In the rows, zero is written as 128.
The rows below come in pairs that one turn or mirror swaps. Which row does each named row swap with?
The rows were stretched afterwards, more along some directions than others.
luru: [154 158 163 118 113 111 137 144 151 107 120  84 139 121 132 135 150 128
 118  87 134]
Rere: [130 142 131 104  99 118 132 132 132 100 120 103 154 138 135 100 146 145
 149 122 154]
Ser: [118 167 178 156 132 118 171 147 113 103 146  77 110 152 133 105  84 139
  87 117  73]
sata: [114 111 118 141 136 143 152 144 153 113 151 110 111 147 128 115 100 136
 125 133 123]
mivas: [135 128 161 116 138 128 155 104 120 155 157 134 135 144 138 113  88 129
  83 135  93]
Vami: [148 166 139 111 117 114 141 151 147 116 131 102 140 148 130 117 121 151
 130 105 118]
Nepi: [104  97  95 125 125 136 143 126 159 129 143 123 119 143 128 125 108 134
 140 138 128]
vot: [134 170 145 112 116  96 156 158 138 114 136  57 127 114 179 126 102 131
 106 108 127]
vopi: [143  99 122 128 132 155 112 102 174 135 130 144 122 126 114 127 110 121
 122 109 109]
gubov: [ 98 130 112  96 106  79 169 113 147 156 172  98 115 124 169 136  52 137
  80 139 138]
rez: [130 163 109 110 137 141 151 148 106 147 111 155 139 141 126 106 121 139
 142 146 114]
rora: [115 157 130 101 113  79 191 135 122 129 164  79 128 144 177 130  70 139
  81 132 136]
kodet: [143 121 119 122 107 138 105 107 176 119 126 123 146 123 125 118 123 122
 133 103 149]
latof: [153 150 166 131 123 118 138 141 133 102 119  94 125 128 118 125 136 142
 121  88 119]
zage: [136 135 141 105 125 113 149 105 133 159 161 129 143 120 152 130  79 120
  91 129 127]
rata: [144 120 107 132 120 144 110 105 168 130 134 131 123 123 118 131 103 121
 137 116 130]
labif: [141 137 136  90 106 126 137 130 161 160 151 114 119 119 135 137  81 140
 104 128 106]
rubov: [141 132 131  75  75 104 130 132 184 160 134  96 127 105 161 141  83 138
  95 111 135]
Riza: [123 142 117  84 110  78 177 131 144 133 154  85 123 119 177 146  80 127
  78 137 141]
bino: [139 163 144 111 120 125 158 135 124 104 134 108 147 159 121  93 133 150
 132 125 136]
zum: [122 113 121 152 124 131 163 136 148 113 146  97 112 146 114 130  96 145
 134 134 132]
nibe: [119 107 119 130 120 138 147 140 177 137 150 112 114 148 125 132  86 130
 105 121  98]
guk: [114 144 135 101 105  77 177 123 153 139 167  68 105 135 190 131  41 141
  65 128 123]
vub: [124 108 113 132 119 138 149 144 169 126 141 100 109 143 130 135  96 128
 123 119 119]
zuga: [113 114 125 156 127 144 163 141 136 110 150  94 120 159 111 115 100 140
 131 138 124]
Kopi: [124 159 120 117 150 146 140 161 101 140 132 147 125 147 127 121 119 125
 127 148  88]
nokid: [129 129 153  99  88 107 129 121 171 155 149  97 117 107 133 128  80 130
  87 110 122]
Gol: [140 131 152 104 132 114 153 105 139 163 163 120 134 119 150 143  89 109
  84 126 103]
zedab: [114 148 119  92  95  75 173 139 142 140 160  79 142 137 189 132  72 141
  86 126 147]
Gife: [130 140 133 102 126 113 140 111 139 153 169 129 142 118 146 135  82 107
  88 134 128]
deto: [128 124 132 105 114 133 132 109 134 177 158 142 137 129 150 127  71 119
 109 142 124]
zosu: [134 119 140 107 109 129 137 102 144 179 153 128 143 122 150 129  85 113
 107 130 132]
sufu: [128 152 145 115 118  98 162 128 133 157 117 101 108 125 152 122  94 166
 100  98 106]
ziza: [156 118 112 111 113 135 106 112 182 143 129 118 127 110 139 127 102 125
 122 106 139]
tini: [144 161 143 108 112 117 161 136 134 103 132 102 149 149 129 108 122 162
 131 124 132]
mumi: [130 150 110 103 145 137 140 142 111 137 128 149 120 123 124 135 129 118
 131 152 106]
redal: [127 158 152 114  94 119 130 139 126 142 138 120 141 129 134 130 106 116
 103 126 131]
bas: [116 158 173 159 138 118 168 143 109  99 142  86 123 150 113 103 111 127
  97 119  81]
Dup: [117 132 133 135  91 116 124 155 150 134 127  76 131 110 147 126 108 110
 125 111 134]
katuz: [121 151 135 121 115  92 155 129 107 140 137  94 110 119 155 137 102 157
 123 121 136]
Dab: [126  92 128 131 122 147 109 106 166 138 139 132 125 130 126 131 114 120
 124 110 117]
virun: [156 133 130 122 136 138 129  93 175 122 133 125 119 129 114 120 107 127
 107 100 111]
lofon: [138 154 144  96 104 117 130 148 113 138 127 125 145 121 143 128 119 115
 113 128 133]
luf: [115 136 123  89 103  84 172 134 147 140 159  70 123 120 179 139  74 125
  71 129 139]
nakiv: [130 150 143 131 110 127 140 170 139 118 127  72 134 122 157 121 115 116
 132 115 122]
mazok: [132 120 167 114 117 124 139 101 157 167 164 127 138 121 133 131  81 108
  73 118 105]
neb: [129 123 122 137 134 139 160 146 159 111 147  92 119 154 136 120  97 133
 138 136 119]
podig: [107 139 161 163 136 154 154 149 110 120 146 110 111 160 121 103  89 134
 114 141  72]
zipes: [139 156 118  78  97 105 142 132 134 121 128  98 147 132 165 120 122 159
 137 125 148]
leno: [144 153 146 119 111 118 138 156 167 114 126  69 127 111 153 119 122 115
 113 105 122]
Tuma: [156 131 132 109 139 129 130 104 170 122 132 118 121 126 133 126 113 133
 112  98 111]
Dute: [122 156 139 107 116  96 192 125 145 146 164  79 129 132 154 128  66 131
  75 139 137]
Duz: [ 94 133 130 100 108  84 175 128 127 139 167  89 116 137 192 121  62 142
  69 137 134]
Pabi: [108 155 176 160 109 118 164 135 112 114 147  82 116 156 137  92  82 147
  96 126  97]
gofe: [129 127 136  76  67  98 125 121 180 167 135  88 118 110 170 130  84 136
  88 100 145]
las: [132 144 143 131 104 116 132 155 151 141 126  80 121 116 160 119  92 119
 121 110 117]
dumat: [118 157 141 109 113  90 150 147 110 152 134  87 117 127 179 134  98 154
 106 110 119]
Big: [117 112 118 138 110 137 154 123 168 122 127  90 119 148 129 117 105 143
 127 122 138]
kuf: [128 167 173 153 144 117 168 141 113  99 132  91 114 157 131  93 102 141
 100 114  72]
tad: [125 142 132  69  77  94 126 142 154 174 135 107 136 125 181 137  88 131
  92 114 121]

mazok is swapped with kodet
Gife is swapped with Dab
podig is swapped with vot
virun is swapped with zosu
Gol is swapped with rata
tad is swapped with Vami

